In the data rows, zero lies at 7.5, halfway between 7 and 8.
Here are some points:
[5,0,11,8,9,7,7,9,8,11,8,9,8,4,3,5,12,4,10,10,6,7,5,8]
[15,6,15,8,10,10,12,10,11,14,5,7,9,9,0,10,7,2,12,3,7,4,12,12]
[12,11,15,10,15,11,13,12,14,12,13,10,12,15,14,13,8,15,15,12,15,14,10,12]
[6,1,15,8,7,9,0,9,2,15,9,8,7,4,8,6,9,5,9,7,10,3,6,4]
[9,8,5,7,7,9,8,9,8,12,9,8,10,12,15,9,8,9,12,8,9,10,8,9]
[4,7,8,7,4,9,2,7,6,4,7,11,10,3,10,7,6,1,4,9,9,7,11,7]
[8,7,13,6,8,8,5,2,4,6,6,7,4,10,2,9,5,12,11,7,10,5,5,8]
[7,6,11,6,12,6,6,6,1,7,9,5,9,7,9,8,8,9,4,4,7,8,3,9]
[9,8,0,7,7,4,7,1,7,2,10,3,9,8,15,7,9,10,5,4,9,13,1,6]
[11,10,11,7,7,6,9,8,6,0,10,6,9,6,13,6,8,10,7,9,12,12,1,9]
[12,8,3,6,2,4,9,6,6,7,10,5,11,6,10,7,11,9,6,6,9,11,2,8]
[2,5,1,6,9,5,6,1,9,0,7,6,5,7,10,6,5,4,7,6,4,9,6,6]
[2,10,1,8,0,12,7,13,6,1,4,8,4,10,4,7,6,11,4,5,3,6,9,3]
[15,8,7,8,5,10,10,12,6,15,4,11,13,4,8,9,7,0,9,8,6,6,15,13]
[7,6,7,8,7,7,7,9,10,11,10,7,11,10,14,8,11,11,9,10,7,10,6,8]
[9,6,5,8,9,4,9,6,7,7,10,6,8,5,12,6,9,7,9,5,10,10,4,6]
[5,7,0,7,9,5,4,6,5,5,7,5,5,8,9,7,9,6,4,5,3,6,3,5]
[0,5,0,5,9,7,0,0,5,0,9,9,4,11,14,8,8,13,7,7,7,10,1,2]
[10,9,13,6,9,6,5,2,6,7,5,7,5,5,0,6,6,3,12,9,11,4,7,8]
[12,10,10,9,14,11,8,10,10,7,9,10,8,11,8,11,6,10,8,7,9,10,11,8]
[9,7,2,8,4,5,9,9,9,6,8,4,7,9,11,7,7,10,7,7,7,9,4,6]
[7,9,4,7,10,7,8,3,8,13,9,7,8,7,9,8,11,9,5,5,5,8,7,7]
[6,5,6,7,5,5,6,6,4,8,9,6,9,6,14,7,8,7,9,6,8,10,4,7]
[7,6,12,7,10,8,8,9,9,14,11,6,11,12,13,10,7,15,8,8,8,10,10,9]
[15,8,2,6,5,5,15,11,8,15,6,6,10,4,5,6,9,0,4,4,6,6,12,11]
[7,8,3,8,4,6,8,10,5,7,7,5,6,6,10,5,7,6,5,9,7,7,3,6]
[10,7,9,7,6,5,5,5,2,1,8,4,9,5,10,7,8,6,4,7,9,10,0,9]
[12,6,4,7,4,7,5,3,4,10,9,4,12,10,13,10,7,6,5,6,10,10,3,11]
[9,6,9,7,10,4,9,0,6,9,10,3,9,12,13,9,5,15,7,6,9,9,4,11]
[5,9,7,8,8,8,6,10,5,2,8,9,7,8,7,8,5,13,6,7,8,7,5,6]
[5,6,6,10,4,11,6,13,10,6,9,11,11,4,9,6,11,0,5,12,9,10,11,8]
[10,7,6,9,4,6,11,11,7,8,8,5,8,7,11,7,7,9,8,9,8,8,5,7]
[8,9,9,8,10,5,5,0,6,2,7,5,7,7,12,8,5,11,6,9,7,7,3,9]
[7,8,9,9,7,9,9,13,7,4,8,9,9,5,5,7,6,7,6,9,8,7,9,8]
[10,9,3,9,2,5,11,11,15,11,7,6,8,3,2,5,12,0,6,11,8,8,10,9]
[10,8,10,9,13,13,5,12,6,7,8,11,5,9,3,10,7,7,5,8,9,6,9,7]
[4,6,3,7,3,6,8,11,9,13,9,6,10,8,14,6,6,11,8,9,7,8,9,6]
[2,4,3,6,2,8,4,6,4,2,5,10,2,7,6,5,3,9,9,7,7,2,6,1]
[12,10,15,8,8,5,10,8,12,11,10,4,10,7,8,8,12,10,8,9,9,8,9,9]
[1,7,4,8,6,7,9,9,11,3,3,8,3,7,0,5,5,2,8,10,3,5,10,7]
[8,4,15,7,11,8,5,4,9,10,8,7,4,12,0,11,9,13,10,6,8,5,8,9]
[6,4,4,7,7,3,6,0,5,8,10,3,10,8,15,7,6,12,5,8,9,10,3,8]
[5,9,3,8,2,9,9,13,8,9,7,7,5,10,8,8,10,9,8,9,6,5,6,6]
[8,7,10,9,12,10,7,13,8,6,7,11,6,8,5,9,9,11,9,12,7,4,11,7]
[9,7,13,6,10,8,5,4,8,6,8,8,6,5,3,8,8,4,10,9,9,7,7,7]
[6,6,13,7,14,8,9,9,2,10,7,9,5,7,8,8,9,6,5,3,6,6,6,7]
[9,6,5,9,6,6,12,8,11,6,5,7,8,4,8,5,7,3,10,9,7,7,10,8]
[15,7,13,9,11,10,9,6,11,9,7,8,10,9,4,10,7,7,11,6,9,6,13,10]
[0,6,0,6,6,4,5,4,4,0,7,5,5,8,8,6,5,6,5,6,4,9,1,6]
[2,8,2,7,1,7,7,5,10,8,6,8,7,4,8,5,9,3,7,9,7,8,8,4]
[8,4,13,6,11,5,7,1,5,11,9,7,10,5,15,7,8,5,11,5,9,9,7,8]
[10,9,11,7,3,5,6,5,10,6,6,3,7,7,5,6,8,10,7,7,7,5,8,7]
[14,9,13,9,15,10,8,7,9,6,8,11,11,6,5,9,9,5,6,11,8,11,8,12]
[8,6,9,7,8,7,2,3,6,12,8,6,8,5,8,7,11,2,7,7,7,6,8,7]
[5,5,12,7,12,9,5,5,9,5,9,8,5,11,1,10,6,11,7,6,8,7,9,8]
[7,9,15,9,11,9,7,7,11,6,7,9,7,7,3,8,4,9,10,12,9,5,14,10]
[8,4,12,7,9,6,6,5,1,10,9,5,10,5,12,7,9,6,8,5,7,9,3,9]
Here are 40 more points, each followed by its number:
[10,7,8,8,5,4,8,6,6,2,9,4,10,5,14,6,8,7,5,8,10,11,0,8] 0
[7,3,8,5,11,5,2,0,0,5,8,8,10,5,11,7,3,4,7,5,8,8,1,8] 1
[4,9,1,7,5,8,11,15,7,11,5,11,5,0,4,2,9,3,5,6,6,5,11,1] 2
[11,9,9,9,10,9,6,10,9,8,11,7,11,8,11,9,11,9,8,13,10,11,8,9] 3
[7,9,10,7,12,10,13,11,12,9,5,9,2,11,0,9,5,10,8,7,7,4,15,6] 4
[2,6,2,7,8,8,4,3,8,9,9,8,4,9,2,7,7,6,7,10,8,9,7,5] 5
[4,11,5,8,3,9,7,14,6,5,7,7,5,8,6,7,9,11,6,8,6,3,5,5] 6
[6,10,13,5,13,6,6,5,7,2,5,7,4,9,5,9,2,12,10,6,5,2,8,7] 7
[7,7,11,8,11,6,10,9,9,10,8,8,7,5,7,6,4,2,11,7,9,7,11,8] 8
[9,10,5,8,6,7,11,9,9,12,7,9,7,7,11,7,11,5,10,9,10,9,9,8] 9
[3,4,14,9,8,8,9,13,9,10,8,9,7,7,5,7,7,7,9,11,7,6,11,8] 10
[7,5,14,8,11,5,5,3,10,3,8,6,8,7,5,7,7,4,9,10,10,10,5,9] 11
[4,8,8,8,8,8,6,10,4,4,8,9,7,6,5,6,5,9,6,8,8,7,6,7] 12
[3,10,4,7,5,9,11,12,6,11,9,11,6,9,5,8,9,11,7,8,10,7,10,7] 13
[7,4,12,8,6,9,0,8,5,14,10,8,8,7,10,9,11,9,9,8,9,6,7,5] 14
[10,7,6,7,9,9,6,4,5,13,8,5,8,13,7,11,5,9,7,5,7,8,5,10] 15
[6,5,4,7,7,6,7,8,3,6,8,5,7,8,3,6,8,8,1,2,4,7,4,7] 16
[6,8,10,6,8,7,4,1,8,4,6,8,5,6,4,6,6,6,12,9,8,6,7,5] 17
[8,12,6,7,14,10,15,13,15,10,5,10,0,10,0,8,5,5,9,8,5,4,15,5] 18
[8,8,7,7,10,6,12,8,8,10,7,8,6,7,5,7,10,6,9,5,6,7,7,7] 19
[2,12,9,8,5,12,8,12,7,7,4,9,3,10,3,7,5,11,6,6,3,3,13,4] 20
[8,5,8,7,9,6,7,5,6,11,8,7,9,4,10,7,9,4,10,7,7,9,6,7] 21
[2,9,8,7,4,9,6,8,7,3,4,7,3,7,4,6,5,7,5,5,3,5,9,3] 22
[12,7,8,8,9,9,8,5,10,10,6,6,9,9,3,10,4,3,11,5,7,5,10,10] 23
[14,8,9,9,13,8,10,8,11,5,8,9,11,6,5,9,10,1,5,11,8,11,6,12] 24
[8,8,10,8,9,8,6,9,8,3,8,8,8,7,11,8,8,12,8,11,8,7,10,7] 25
[11,8,9,8,5,7,11,14,6,6,5,5,8,6,6,7,6,5,8,7,7,6,6,8] 26
[0,7,0,4,6,8,0,1,0,0,8,7,0,13,10,7,6,15,4,2,4,7,0,1] 27
[5,8,6,7,8,5,7,2,8,6,9,6,7,8,11,7,7,12,6,7,8,9,5,7] 28
[10,8,15,7,13,8,9,5,8,10,10,6,8,11,5,10,7,14,10,5,10,8,10,11] 29
[12,5,3,8,3,8,7,11,7,14,7,8,12,8,12,9,9,0,11,9,6,8,10,11] 30
[8,10,10,7,7,10,9,10,9,9,7,6,6,13,7,10,9,15,8,7,6,5,9,8] 31
[9,7,8,7,11,6,6,0,7,3,8,6,8,8,14,8,6,10,8,6,8,8,6,8] 32
[7,5,12,7,9,5,7,4,3,9,10,6,10,8,12,7,7,9,9,6,9,10,5,9] 33
[4,8,2,6,10,5,9,8,7,1,7,5,5,6,7,6,8,2,5,5,4,9,7,7] 34
[6,10,6,7,14,9,11,11,15,6,6,11,2,7,0,8,7,2,7,9,6,6,15,5] 35
[6,6,9,5,15,6,7,8,2,9,8,4,5,8,4,8,10,7,1,0,4,6,3,8] 36
[5,9,0,8,8,8,12,15,9,12,5,12,4,2,4,4,7,3,7,8,6,5,15,1] 37
[9,7,1,9,2,8,12,8,12,8,6,7,7,7,4,7,8,6,9,7,6,7,9,7] 38
[10,10,2,7,2,7,12,12,9,15,6,9,8,5,7,6,9,0,9,5,8,7,14,7] 39
Which of these numbered points is nearest to each point below, looking only along the 6 directions in which the first points spread most? Its number follows each.
[2,7,11,8,7,6,5,9,5,2,8,8,6,3,5,6,5,5,6,9,9,6,6,6] > 12
[1,6,3,6,10,8,7,4,10,12,9,10,3,10,5,7,6,7,9,5,8,9,12,4] > 5
[7,5,15,9,9,11,12,15,11,10,5,10,6,8,0,8,6,5,12,10,5,3,15,9] > 4
[6,9,15,8,13,8,7,8,6,4,8,8,7,6,5,8,7,8,7,8,9,7,10,9] > 11
[4,11,12,6,12,8,9,9,11,0,6,9,4,12,7,9,3,15,11,8,6,5,8,7] > 7
[5,5,8,5,12,5,5,1,3,8,8,3,7,9,6,7,7,11,3,4,5,7,2,9] > 36
[2,8,9,6,10,8,5,6,6,0,4,9,2,10,5,8,1,12,9,7,4,0,7,5] > 7
[7,10,6,6,9,7,9,2,10,13,8,7,9,8,8,9,11,11,5,3,5,8,7,8] > 15
[6,6,0,7,5,7,4,0,5,8,8,7,6,12,14,9,6,15,7,5,7,8,1,6] > 28
[14,10,14,8,12,7,10,10,15,12,9,6,7,8,2,9,14,8,9,8,7,6,11,9] > 23
[15,5,11,8,6,8,10,14,5,15,5,10,13,2,7,7,6,0,9,6,7,4,15,11] > 30
[5,10,9,7,8,12,7,13,5,7,5,10,3,9,2,7,8,11,4,4,4,4,10,3] > 20
[8,9,0,7,2,8,13,12,10,13,7,8,7,6,7,5,11,2,8,6,8,9,12,7] > 39
[0,10,4,7,3,9,6,3,8,5,7,10,7,4,9,5,8,7,8,8,6,8,8,4] > 5
[15,7,6,6,4,5,7,6,4,12,5,8,12,2,8,6,5,0,9,4,7,5,15,11] > 30
[7,5,12,6,14,6,6,4,2,7,9,4,7,10,5,8,8,11,2,1,5,7,1,10] > 36
[1,5,11,9,8,10,8,15,11,6,6,12,5,6,2,7,7,4,8,13,5,5,11,7] > 10
[8,8,0,9,0,7,12,13,11,7,7,5,8,6,3,5,12,5,4,8,7,7,7,8] > 38
[8,9,3,8,13,7,7,7,9,9,7,6,5,9,11,9,9,6,6,6,4,7,7,6] > 19
[3,10,6,7,1,10,7,11,4,2,5,7,5,10,6,7,7,14,5,4,4,6,7,3] > 6
[6,10,0,5,4,5,10,4,7,12,8,7,6,7,9,6,8,5,9,5,8,9,9,6] > 16
[7,6,1,7,6,7,6,1,5,7,9,5,8,13,12,10,8,15,4,5,6,9,0,8] > 28
[13,7,7,10,13,9,7,7,9,3,7,9,11,4,2,8,9,0,4,12,8,11,5,11] > 24
[12,9,11,9,6,9,8,11,8,8,11,7,11,8,9,9,9,11,8,13,12,10,8,10] > 3
[6,0,13,8,10,7,7,13,3,12,9,9,9,4,7,7,4,5,9,4,10,5,5,5] > 14
[0,7,3,7,5,7,7,9,9,1,4,8,3,7,0,6,5,3,7,10,3,5,10,6] > 22
[0,8,0,6,6,8,4,5,8,10,9,10,2,10,4,7,6,8,8,6,8,8,10,3] > 5
[6,9,8,10,8,13,0,1,10,5,10,13,10,11,11,10,8,15,10,15,11,11,8,7] > 25
[6,2,10,4,10,2,2,0,4,7,8,5,8,3,10,5,4,0,9,3,8,8,4,7] > 1
[4,8,6,7,4,10,11,11,6,12,7,10,7,10,4,9,9,11,9,9,9,7,7,9] > 13
[8,11,1,7,8,7,13,10,12,13,7,9,4,8,6,6,9,3,10,6,8,8,12,6] > 38
[15,7,15,9,11,9,12,10,12,14,6,7,10,8,3,9,8,2,12,6,8,5,13,12] > 23
[6,10,5,6,7,7,9,3,7,12,8,8,8,8,8,8,10,11,5,5,5,7,7,7] > 15
[8,4,15,7,10,8,0,5,3,13,10,7,9,7,10,9,11,8,7,4,9,6,6,7] > 14
[11,6,3,7,6,7,5,5,7,13,9,5,12,10,15,9,9,3,8,6,7,10,6,10] > 21
[9,9,3,7,3,3,10,7,7,4,5,3,7,4,7,5,8,3,4,8,6,8,4,8] > 34
